Each path below is one point turned by a fixed rotation once a step. After each direction that follows a path, write how fast that rotation turns it, in degrees a step (0 if it stays still).
Each turn is a multiple of 5 degrees from 10 to 175, or 0.
Each row of a path follows its step; steps can be skipped.
path 1
step 6: 13 -7 -4 -17 18 14 5 -24 1 -7 0 -8 14 12 2 -10 -8 20 10 10 14 15 10 3 -6
 17 -17 -10 -13 24 -15 -15 -15 15 -15 -6 -5 -23 3 -7 -5 -20 -2 -4 5 0
 -15 -15 -11 4 0 -23 -12 18 3 8 5 4 1 0 -4 30 11 25 17 2 -19 -12 -16 -5
 3 -11 -11 6 10 -16 20 -9 -2 16 3 8 -10 4 -1
step 20: -7 -25 -15 -10 -4 5 4 -9 21 3 3 -8 -12 16 -3 -6 -9 -7 -12 -16 0 31 12 5
 3 5 -9 -14 -8 -6 2 16 4 1 9 4 -4 -15 -11 3 16 4 -16 8 -15 11 -1 -4 16
 -9 15 -18 -11 -22 -10 27 -18 10 -5 15 -1 -4 27 -7 -7 10 12 -9 -23 -4
 -15 -3 -17 13 7 3 20 -7 -8 -10 7 -15 25 10 2
step 22: 16 -8 9 14 -21 20 29 15 25 -12 0 -34 -15 10 16 -10 -3 2 -4 14 14 14 1 3
 -7 12 -10 -7 -1 17 9 -9 10 5 17 -3 9 -15 -13 -16 -25 -27 1 0 -12 10 9
 -6 -4 12 2 9 -10 -4 -12 1 -8 -23 -9 -3 -7 5 19 5 -3 5 12 12 -8 -3 14 6
 2 -4 12 0 -11 -5 -7 -5 4 6 23 -16 9
step 23: -8 -10 -25 -10 1 5 -6 -4 -15 -5 -8 -13 11 -6 12 -16 2 4 2 4 0 29 3 1 -18
 6 2 9 -8 -15 -16 4 0 8 3 -13 0 2 24 -15 -11 -5 -23 5 -9 19 7 11 3 7 -7
 -2 3 -5 6 16 -13 -1 11 -21 -14 -5 27 15 11 -8 7 20 10 -14 -10 1 7 -10
 -21 12 -11 -12 33 9 -13 21 -21 10 -15
step 24: 12 -13 -8 -7 7 -4 12 -8 8 -17 -10 -14 -9 -4 4 -2 4 1 -4 22 1 0 1 -22 -22
 20 14 7 -5 24 -2 -16 -4 8 2 -7 1 -12 10 -26 26 1 -5 -11 14 -5 -11 -12
 -22 10 12 17 -23 -11 6 -15 5 -2 -22 -14 1 2 9 2 7 9 -29 1 -4 12 6 13
 -32 -6 -13 -7 13 -16 5 13 -4 -11 5 -6 4
step 26: -1 12 10 -12 -6 -6 14 -17 -4 -10 -26 -9 -21 4 -9 9 -13 -10 8 8 -15 3 33
 9 -7 8 0 4 10 -17 -4 15 -18 22 5 27 -10 -12 -16 -7 17 18 -3 17 6 12 18
 -30 -15 8 2 0 6 2 7 5 -16 -5 -4 -15 -21 7 1 -5 -16 17 -1 -20 -5 -3 11
 11 -6 -2 -19 -2 6 -4 3 10 -7 -7 -3 11 -3
step 31: -22 25 -18 -26 3 0 -1 -2 -11 3 8 -2 14 12 -7 -11 -10 -9 -5 14 -9 26 -17
 2 12 7 -11 1 1 2 -12 2 -4 -8 -3 7 3 11 14 4 -8 -12 -2 5 2 12 8 7 8 8
 -16 6 -1 4 -9 -7 -3 -5 -33 13 -35 24 -4 34 -15 -7 -6 3 5 -5 -23 -19 0
 -2 -14 -7 19 -3 -7 -5 0 7 -3 -19 4
step 33: -26 -4 -17 12 9 -13 -2 -8 16 -2 1 5 16 13 -1 5 6 0 11 -1 7 21 -9 -4 -7 5
 -7 -2 8 28 9 4 19 10 -7 -5 24 5 11 10 6 -5 -16 4 -4 10 7 -19 1 10 -6
 -20 5 -18 2 11 -23 -11 -12 9 -6 25 1 14 11 -5 22 5 -6 6 -19 -1 -7 -9 13
 28 2 -3 4 4 11 -25 -27 20 0
Speeds:
5 0 -3 4 0 2 1 5 0 2 -6 2 -4 1 1 -1 2 0 -4 3 5 -2 2 -8 4 1 1 -2 -2 2 5
 -1 -2 3 2 -4 -4 -4 3 -2 -2 -3 -4 0 0 0 0 1 3 4 -1 0 1 1 -1 0 -1 0 3 5 0
 -3 -3 -3 2 1 0 -2 -1 -5 0 -5 2 0 -1 4 3 3 -5 2 3 -3 0 2 4 : 140
-1 1 2 0 2 -2 -4 1 1 3 -1 6 2 0 1 -1 -6 0 -4 -5 -1 0 -2 3 1 4 -3 -9 -2 1
 -3 2 0 -1 0 6 2 0 -1 -4 0 1 -4 -2 -1 3 3 -3 -1 1 -3 -2 -7 1 7 2 0 -1 4
 -2 1 -2 0 2 3 1 -2 3 0 -5 -1 -2 2 0 -1 6 -2 0 4 -3 3 -3 -3 0 -1 : 145
-3 0 -3 -4 -1 -1 4 -5 -2 -3 3 4 0 -1 8 0 2 -5 -5 -1 -7 -4 -2 1 -1 4 1 3
 6 4 3 1 1 -3 2 -2 6 -3 1 -2 3 -2 3 1 3 -3 0 -1 3 3 -2 0 -1 1 -5 1 3 1
 -1 3 2 -4 -1 -2 3 -1 0 -2 0 -4 1 0 3 1 -3 0 4 -2 2 -3 2 1 0 -3 -1 : 110
1 -1 1 0 -2 3 2 2 -2 -5 -2 -1 4 2 -1 2 -2 -1 0 0 0 0 0 1 -3 -5 -4 2 -3 3
 5 0 4 -1 -1 -5 2 2 -9 3 -1 3 -2 1 5 4 -1 -2 2 0 0 -3 2 2 2 2 0 1 -1 2 2
 -2 2 -1 -1 1 -1 9 0 -2 7 1 3 2 -4 3 -1 0 -2 -5 -2 0 3 6 0 : 55
2 -7 2 -4 4 -1 4 -3 2 2 -6 -4 2 -2 1 0 -1 -1 -3 -2 -1 -3 4 2 -4 0 -3 0
 -2 2 -1 0 3 -1 5 5 -1 0 -1 2 -1 2 2 4 -3 -5 -6 2 0 1 -2 1 -2 -2 0 -5 -4
 -3 3 -1 -4 1 -1 0 -2 0 -3 1 -4 0 3 1 -2 -4 2 4 4 1 -6 -2 3 -1 3 0 -1 : 175
0 1 2 -2 4 -3 -4 3 3 3 3 -4 -1 -5 0 0 -1 6 0 6 -2 0 -3 -3 -4 -2 1 0 -1 4
 -1 3 0 -6 0 0 0 3 3 1 2 3 1 -2 2 4 2 -1 4 -2 2 0 -2 -4 -4 -1 -2 -3 0 2
 1 -6 -1 2 -4 0 -4 -1 -4 -2 0 0 0 0 -2 2 7 4 5 1 -6 -4 0 2 2 : 110
